(in the rows, 128 means zero)
Each path below is one point turned by a fixed rotation once a step. After each direction that follows a path, write how fast that rotation turns it, in degrees a step (0 if it stays still).
Each turn is a multiple of 5 degrees from 10 to 175, or 0.
Each row of a path follows its step; steps can be skipped.
Path 1:
step 1: [140 124 123 137 125 126 132 133 131 114 111 112 120 126 123 140 119 117
 119 132 121 126 126 132 125 143 132 136 112 120 128 139 136 133 138 129
 126 120 131 138 131 135 136 120 131 135 113 126 142 130 137]
step 2: [129 121 138 134 117 124 125 123 143 133 135 118 123 132 118 124 115 129
 132 128 131 116 113 130 134 125 123 134 130 107 121 126 134 137 133 116
 133 132 116 149 116 121 135 135 119 126 132 125 118 129 122]
step 10: [119 133 123 130 115 121 132 118 134 129 130 136 101 133 129 126 128 134
 142 111 145 134 137 121 125 120 132 127 121 135 123 111 125 134 119 120
 131 129 132 117 121 129 130 126 137 129 133 134 131 132 117]
step 15: [126 114 128 116 132 127 133 115 134 118 129 139 135 125 145 128 132 113
 128 111 134 122 129 114 131 137 129 122 133 139 117 129 130 126 121 121
 125 137 129 131 136 131 133 135 149 128 138 131 130 139 116]
step 23: [125 116 130 156 134 121 130 139 122 130 114 134 136 124 134 131 118 132
 131 132 122 138 127 135 123 137 137 121 123 143 136 130 127 114 127 130
 127 128 113 132 128 129 132 122 122 136 143 126 138 141 123]
step 32: [141 136 115 108 128 123 117 129 130 120 128 120 122 128 134 135 120 125
 137 113 123 129 136 121 127 122 122 128 142 127 117 127 112 130 127 125
 123 108 128 121 131 125 131 122 132 143 126 114 127 119 122]
step 34: [115 118 127 146 122 137 122 131 130 121 139 133 139 124 133 125 123 107
 136 127 131 114 127 130 128 131 122 126 131 117 137 118 150 125 122 126
 122 142 119 131 117 131 126 134 120 116 134 125 130 132 134]
Directions:
[125 124 127 133 129 124 128 124 130 125 128 131 124 130 128 129 127 130
 127 126 129 129 127 129 128 129 126 126 128 126 128 131 129 123 129 131
 127 129 125 131 127 126 127 128 134 124 130 128 128 127 126]  135
[131 125 128 130 126 130 127 128 130 128 125 125 130 124 123 131 128 128
 125 127 128 126 126 122 128 122 128 127 130 129 129 129 129 126 129 126
 130 131 124 132 129 128 125 128 129 129 125 126 132 128 129]  20
[129 130 129 131 126 129 124 127 130 127 128 132 128 130 131 125 129 130
 130 127 124 128 130 125 128 124 125 132 127 130 128 126 130 130 123 130
 124 128 124 129 131 132 128 130 128 127 130 131 131 130 128]  60
[130 129 127 126 128 128 136 125 129 122 130 129 126 129 130 127 126 130
 128 130 127 128 129 127 125 125 129 128 128 130 124 126 127 127 128 127
 129 126 131 132 128 130 133 127 129 128 125 127 131 126 132]  70
[126 129 126 124 129 131 124 129 126 128 127 124 127 130 131 129 129 130
 130 129 123 132 129 127 126 130 128 130 133 129 127 133 128 124 128 130
 127 128 132 132 128 125 126 128 129 128 127 129 130 128 128]  90
[129 129 130 129 129 126 129 128 127 132 124 126 129 128 132 129 126 134
 126 127 130 134 127 128 130 127 132 131 125 128 130 130 127 126 126 128
 131 128 126 130 127 128 132 131 124 123 126 127 127 129 129]  20
[123 124 128 123 125 127 126 130 126 126 130 131 130 127 129 127 131 129
 126 132 128 129 128 128 129 127 129 126 129 123 128 124 129 131 130 133
 131 130 128 131 130 128 129 130 125 125 126 128 130 126 126]  80
Path 2:
step 0: [115 115 124 136 128 146 135 119 134 126 125 137 122 123 121 123 126 133
 132 124 126 113 128 121 136 141 132 125 136 133 139 135 119 123 122 128
 140 129 143 121 121 135 122 139 127 123 114 144 136 138 125]
step 8: [121 124 141 116 142 138 129 127 130 141 134 135 109 113 137 120 131 139
 137 130 126 132 138 124 134 131 135 138 133 128 140 130 129 124 130 145
 116 121 137 126 122 120 134 143 121 135 132 121 127 124 120]
step 10: [118 124 119 128 131 137 127 140 117 137 115 135 123 121 119 123 140 137
 126 130 135 138 139 135 136 121 137 120 124 132 121 125 131 115 135 118
 122 139 145 120 121 119 136 136 135 125 123 113 129 116 139]
step 18: [117 111 130 130 120 131 128 120 129 105 113 129 120 126 122 119 114 137
 133 121 115 134 137 118 131 126 122 130 135 133 118 124 128 119 127 119
 128 118 139 117 122 135 126 131 126 125 119 131 141 115 122]
step 21: [127 129 139 131 134 130 133 122 137 118 133 136 117 128 127 124 128 132
 140 116 132 120 134 137 132 121 125 133 120 140 130 124 147 121 139 142
 135 137 118 130 120 120 120 131 137 118 115 136 145 138 126]
step 24: [135 133 125 124 140 141 141 135 121 122 127 140 126 130 125 118 125 125
 136 132 128 130 150 126 123 118 122 129 142 123 135 134 123 127 120 111
 131 125 136 136 119 123 120 142 144 130 135 129 148 124 137]
step 33: [107 130 135 129 141 144 127 137 126 123 131 145 122 113 128 119 124 136
 140 131 139 118 147 129 121 120 128 130 133 127 126 123 133 115 136 127
 134 120 125 126 126 121 137 121 135 113 123 137 131 122 128]
Directions:
[131 128 130 127 127 129 127 127 127 127 127 127 125 130 127 125 126 128
 135 129 130 127 132 130 127 125 124 128 127 130 128 126 125 131 131 129
 126 130 124 126 130 127 130 128 122 132 126 131 129 127 130]  145
[130 125 133 130 133 124 124 127 127 128 130 124 128 130 130 129 129 127
 130 127 127 128 132 128 125 129 127 130 128 127 127 127 130 129 125 126
 125 128 126 127 128 126 122 125 132 125 130 129 129 129 130]  145
[126 126 128 130 129 132 125 124 133 130 128 127 130 126 128 129 123 128
 130 125 130 129 127 127 133 131 131 130 124 132 126 126 128 132 130 126
 129 129 129 127 125 127 126 127 126 129 132 128 130 129 126]  85
[129 131 131 130 131 130 127 128 130 123 126 131 130 131 128 130 129 132
 129 131 126 128 128 132 126 132 128 129 130 132 127 127 126 125 125 128
 128 132 127 126 130 134 128 129 127 126 130 128 127 129 125]  20
[131 129 131 130 129 125 130 130 130 127 131 130 125 130 134 125 127 126
 125 124 130 127 128 126 131 129 128 130 129 126 126 124 130 128 128 130
 128 128 127 128 129 131 129 133 124 127 127 125 127 131 128]  80
[131 126 125 126 126 126 125 127 129 132 128 129 127 127 129 133 127 130
 131 131 130 128 127 129 129 128 128 130 130 126 127 128 133 125 129 132
 128 128 130 125 130 129 126 130 129 133 133 127 122 128 131]  120
Path 3:
step 2: [136 125 134 110 133 125 136 121 130 128 128 122 133 137 126 121 122 140
 118 136 123 124 128 130 129 127 120 135 125 132 129 121 118 127 116 128
 116 118 139 144 126 106 124 138 123 123 140 127 130 122 119]
step 4: [130 136 123 133 130 116 131 137 133 143 148 130 127 127 130 124 124 122
 115 132 131 133 123 128 133 140 128 139 142 114 128 126 122 123 114 129
 118 137 119 135 135 122 129 129 125 134 125 121 141 130 141]
step 15: [116 137 135 135 142 123 139 124 129 121 141 129 126 131 132 122 132 131
 114 126 121 132 117 129 119 138 126 131 131 126 133 118 126 125 125 134
 118 132 146 138 129 127 133 137 142 138 127 134 144 122 137]
step 26: [124 136 127 141 121 123 135 133 118 136 137 139 140 136 133 120 126 133
 117 138 131 126 124 126 130 136 134 138 140 127 130 125 148 126 116 146
 122 128 125 133 129 134 130 131 129 145 123 122 137 135 130]
step 27: [127 128 122 131 143 125 123 132 121 119 138 119 137 140 127 127 128 139
 126 123 131 123 129 117 122 123 118 143 135 130 119 126 127 125 125 123
 133 117 120 121 140 122 114 146 133 136 118 135 139 123 122]
step 29: [118 123 119 115 121 132 126 135 124 126 137 140 143 133 135 123 135 124
 121 136 139 142 129 134 126 135 126 139 126 131 121 130 137 132 107 141
 129 119 127 126 123 129 117 123 134 133 144 125 132 130 133]
step 34: [126 132 134 128 136 124 133 128 125 120 137 120 124 127 137 120 134 132
 120 128 119 135 127 132 126 126 128 123 134 122 139 129 129 119 128 125
 104 138 142 129 136 116 124 134 130 139 144 115 128 130 142]
Directions:
[125 127 132 128 132 126 125 123 130 122 126 126 123 129 129 129 129 134
 127 127 130 125 129 125 130 129 129 128 126 129 127 129 126 126 128 129
 126 126 131 127 133 127 129 126 131 127 129 127 129 127 125]  115
[127 130 128 130 132 123 129 129 122 130 131 126 126 130 124 126 124 129
 127 135 128 126 124 128 126 128 126 126 131 125 130 128 126 127 131 129
 130 130 130 129 129 128 128 125 130 131 128 128 128 131 128]  35
